M: rows in 3 groups, each row roughly a mix of its group's directions (some rows in no group):
M (106 x 10):
[[ 11   4 -24  15  10 -19 -20 -18 -13   0]
 [ -2 -21  18   1  -6  24  -8  -9  18  22]
 [  6 -15  17 -22   2  19  16  -7  11 -22]
 [ -8  10 -15  25  13 -15  -7 -23 -18   0]
 [ 13  15 -20   4   8 -14   4  10 -18  28]
 [-14   0   9  31  23  -7  -3  -6 -18 -13]
 [ -9 -20  21   1   2  12  -9 -12  12 -29]
 [  6  -5 -12   4  31 -24 -18  -6  11  -7]
 [-19   2  15 -10 -21   5 -19 -23  -6  14]
 [  9  -2 -29  13 -11  -2 -20   3   8  26]
 [  4   9 -15 -24  -8  29 -13   6 -15 -10]
 [-23 -16  13  28   4   9  -5 -19   8  -9]
 [-19 -27   5  15   9   0 -28  -6  -1 -10]
 [  6  -6  16 -24 -25  10 -22 -10   9  -3]
 [  5  -6  31 -12 -23   4  -8  19   6 -11]
 [  5   6  24  -3 -11 -16 -29 -11   7  17]
 [ -9   4  -3  17  18 -12 -14  10 -21 -27]
 [ -7   3 -15  -7  17   5 -33   0   9  21]
 [  9  26 -11   8 -16  21  12  15 -14   9]
 [ 15  -3  10 -32 -12  13  -4  25   0  -2]
 [-13  28   3  14   4 -24   7 -13 -15   9]
 [  5   9  -8  19  28 -16 -16  -1 -21   5]
 [ -4   2 -23  16  24  13  -2 -22 -14   8]
 [-17  -3 -28 -21  -9  -7 -17  12  -2 -14]
 [  3   7  15  23   6  -2  28 -23   4  10]
 [ 15  -3 -25 -10  15  10  -8   3 -13 -28]
 [-39  -6  -7  -5  -2  -3  13   1 -10 -19]
 [-27   5  19  24   4 -17 -12 -12  -2  -9]
 [  3  18 -23 -17 -19  11  19  -2 -16  -5]
 [ -4 -31   1  19  10 -12  -4 -13  -5 -23]
 [ 15   9 -30  -1 -14   7  16  13 -19   7]
 [  5   1 -31   2  21   8  16   5 -14 -17]
 [ 21   6 -22  -6  11 -13 -28 -12  -8  -2]
 [ 12  16   3  29   6 -14  19 -21   4  -2]
 [ 12   3   1   7 -17 -10  30 -17 -13 -18]
 [-11  -9  15  38  16   4  -7 -11  -5  -3]
 [ 19  11   8  11  26  -6 -12  -1 -26 -10]
 [ -1  -6   8  42   7   4 -13   8 -10  -5]
 [-25   8  18  20  -1   7  -6 -15 -16 -17]
 [  8 -24   1   2   9   0   6  21   8 -33]
 [  2   5   6  37  18 -10  -9 -12  -6 -13]
 [  0  21  25  -5   3  -7  23  -6   2 -24]
 [ -2 -22  13   3 -21  25 -11   4  20   3]
 [-10 -10   0  16   2   6 -24  26 -16 -18]
 [ 11   3  27  -1 -12  12  33   0   8  -2]
 [  2 -27  -3  14  20   3 -11  14   7 -25]
 [-30 -20  14  11   9  19  -3   4 -11  -9]
 [  7  14 -18  13   6 -34 -13  -7  -3  13]
 [  5  10 -33   6   5 -19 -22   8 -10   1]
 [ 13  18 -18 -19 -19 -11  23   7   4  -4]
 [ -2  10  22 -14 -22  13 -17  20 -11  -7]
 [ 16  20  -8  16  23 -22  -2  -6 -16   0]
 [  1  -8  14  -7 -27  16  14  -3  24 -14]
 [-13  -1   7  14   0 -14 -34  18 -14  -3]
 [ -4   6  -8   5  44  -8  -3   3  -5 -11]
 [-12  23  -8 -15 -23   6   7 -16  -4  21]
 [  5  14   1 -35  -5  13  15  18   9   3]
 [ 14  21 -17   8   1   0  33   7   7  10]
 [  0 -20   2   3 -15  19 -31  16  10  -4]
 [ -8   1  17  26  29  -5   1 -14 -15  -1]
 [ 22   9  -6  -2  16  -1  29  13   4 -21]
 [  2  -9 -10  -2  -6 -13 -40 -12  -9  10]
 [ 15  13 -27   4   6 -21   9   3   0  24]
 [-20  -7  26  -6 -14   9  15 -15  12 -16]
 [  4   7  15  23   5   4 -13 -15 -17  28]
 [ 28  -8 -33  -2 -13 -10   0  -5  -6 -11]
 [-22 -10  14   1  11   8 -23 -17  20  10]
 [-21 -11 -14  25   0  20  -2 -19  -6  10]
 [-14  -1   5  31  22  -9  -7 -18  -8 -12]
 [-32 -15  24   8  -3  12   3  -9  12  -3]
 [ -6   2 -14  34   3 -12 -10 -23   9  -7]
 [ 20  14 -28   8  -2  -9 -14  15 -13  15]
 [ -8  -6   2  17  28 -29  -6   5  -5 -15]
 [ 28   5 -17  -5  -2  -5 -23  -5  14  21]
 [-22  -6   3  17  16  31   5  -4  -6  14]
 [  3   7 -17  14  -1  -5  34  18 -11  13]
 [ 15   9  -1  19  -8  -8  12 -29  23  -2]
 [ -5  -1 -10   6  -7   4  -7 -45   2   6]
 [ -6  15   7 -11   5  14  37  -4 -17   0]
 [  7  15 -30 -10  22 -15 -18  -2  -3   4]
 [  1   8 -20 -12  26   4 -19  25  -2   1]
 [ -2   3  19 -11  19 -25 -19  12  17  -9]
 [  6  -4   4 -22 -24  19   5  12  17  18]
 [ 18  10   8  14 -26   0   6  -5 -23  20]
 [-20   6  12  16  13 -33   1 -15   5   2]
 [-14   2 -24   9  11  -6  -1 -19  12  28]
 [  1   8 -10   6  28  -4  10  34  -9   3]
 [ 12  -2  23 -16   3   8   8 -26  22   5]
 [-26   5 -30  -6  -8 -16   9   0  -5 -14]
 [ -7 -13  18  -8 -11  12  18  13   6 -30]
 [  0  22  -5  -3 -24 -10 -16  -8  -8  27]
 [ -1   5 -17   3  17 -19  22  14  -1  25]
 [  5  15   6   1  -9 -15 -28  27 -15  -2]
 [ 12  14 -14  15  17 -20  -4 -21 -14  14]
 [ 19  -8  23  -9 -30   1  -9   7  -2 -15]
 [-13  17  35   2  -6  -9   4   9   5 -20]
 [  2  -3  11  40  12   0  -5 -19   3   3]
 [ 35   8  12  24  -7   1  -5   1  12  -8]
 [  6  -8  26 -11 -10   3 -28 -14   5 -17]
 [  6  20 -30 -15 -17 -11  15  -5  -6   8]
 [  7 -12  -6  11  32   8  -4  -5 -11 -27]
 [ 17  -7  -1 -22  13   1  23  28   2  -3]
 [  7  13   0 -12   0  12  42   2   5   5]
 [  2   5 -36   6  21   8  15   3 -14  -3]
 [ -1 -26  -1  10  18  15   6  14   4 -28]
 [ -4  -2 -10  15  13 -28 -28   4 -13   5]]

which group is each row in? (one row of each group first):
[-17  10  14  15  -8 -20 -30 -10  -6  -2]  V
[ -8 -12  24 -17  21   8 -13 -22   8  -6]  B
[ -5 -17 -24 -13   0  -1   4 -11  20 -26]  G

[ 36  -4 -13 -15  -1  -1   2  -7  17 -14]  V
[ 18  25  -9  -4  18 -23  10   0 -17   2]  B
[ 28   9 -18 -16   7  -4  27   4   4   7]  V
[ -6   9  30 -21 -16  17  12   4   0 -10]  V
[ -1 -21 -13  -5 -11  14 -33 -10  -7  12]  V
[ 14  -9 -13  -1  29 -29  10   2   8  -5]  V
[ -1   1  -9   9  11 -30 -12 -19  16  19]  G
[ 27  15  20  -3  12  -8   0   7  -7 -27]  B
[ -2  -2  -7  20  36 -10 -13 -10   0  12]  G
